[[131 113 136]
 [104 129 130]
 [133 126 130]]
->
[[113 136 131]
 [129 130 104]
 [126 130 133]]

[[117 123 137 135 134 133 123 105 136 139 139 129]
 [133 128 137 136 126 130 120 124 124 136 141 123]
 [145 123 131 135 122 124 120 141 121 130 136 119]]
->
[[123 137 135 134 133 123 105 136 139 139 129 117]
 [128 137 136 126 130 120 124 124 136 141 123 133]
 [123 131 135 122 124 120 141 121 130 136 119 145]]

[[140 125 132]
 [141 124 131]
 [140 143 137]
 [117 136 121]
 [135 115 133]
 [113 137 156]]
->
[[125 132 140]
 [124 131 141]
 [143 137 140]
 [136 121 117]
 [115 133 135]
 [137 156 113]]

[[130 150 128 154 125 120]
 [156 117 117 140 130 116]
 [128 117 128 126 141 126]
 [155 124 116 139 126 144]
 [127 118 123 129 126 144]
 [115 150 133 134 119 124]
 [120 147 129 142 140 122]
 [130 144 133 154 119 136]
 [133 135 127 145 121 116]]
->
[[150 128 154 125 120 130]
 [117 117 140 130 116 156]
 [117 128 126 141 126 128]
 [124 116 139 126 144 155]
 [118 123 129 126 144 127]
 [150 133 134 119 124 115]
 [147 129 142 140 122 120]
 [144 133 154 119 136 130]
 [135 127 145 121 116 133]]

[[128 138 122]
 [129 140 121]
 [115 130 138]
 [103 135 146]
 [123 138 137]
 [135 127 118]]
->
[[138 122 128]
 [140 121 129]
 [130 138 115]
 [135 146 103]
 [138 137 123]
 [127 118 135]]

[[128 129 128 128 128 127]
 [138 129 127 141 136 140]
 [118 150 138 116 122 133]]
->
[[129 128 128 128 127 128]
 [129 127 141 136 140 138]
 [150 138 116 122 133 118]]
---
[[135 122 142]
 [132 134 137]
 [124 130 135]
 [128 119 111]
 [109 136 102]]
->
[[132 134 137]
 [124 130 135]]

[[151  98 113]
 [140 140 119]
 [135 119 124]]
->
[[140 140 119]
 [135 119 124]]

[[116 113 128 135 135]
 [111 114 131 132 130]
 [146 130 127 135 119]
 [148 133 123 133 129]
 [150 139 120 128 138]]
->
[[111 114 131]
 [146 130 127]]

[[131 132 156]
 [112 123 114]
 [123 124 100]
 [122 128 150]
 [145 130 113]]
->
[[112 123 114]
 [123 124 100]]

[[112 139 154]
 [125 126 152]
 [130 122 143]]
->
[[125 126 152]
 [130 122 143]]

[[125 114 120 112 119]
 [125 121 123 124 131]
 [121 117 109 103 120]]
->
[[125 121 123]
 [121 117 109]]

[[112 123 103 138]
 [116 130 108 142]
 [123 135 123 137]
 [127 119 129 114]
 [125 136 129 135]]
->
[[116 130 108]
 [123 135 123]]

[[151 122 117 122]
 [130 118 115 118]
 [126 118 114 118]
 [118 123 120 123]
 [121 135 140 134]]
->
[[130 118 115]
 [126 118 114]]
---
[[136 142 122 144]
 [125 134 126 124]
 [134 137 124 134]
 [106 142 129 149]]
->
[136 134 124 149]

[[152 135]
 [123 139]
 [120 119]]
->
[152 139]

[[153 139 131 133 125]
 [150 139 133 131 126]]
->
[153 139]

[[135 124 128  98]
 [125 121  99 138]
 [104 134 137 133]]
->
[135 121 137]

[[130 140 130 130 109]
 [120 128 129 132 149]
 [130 116 138 121 143]
 [132 126 111 129 111]]
->
[130 128 138 129]

[[134 128 140 148 145]
 [130 118 150 134 137]
 [131 134 103 130 128]]
->
[134 118 103]

[[143 106]
 [124 109]]
->
[143 109]
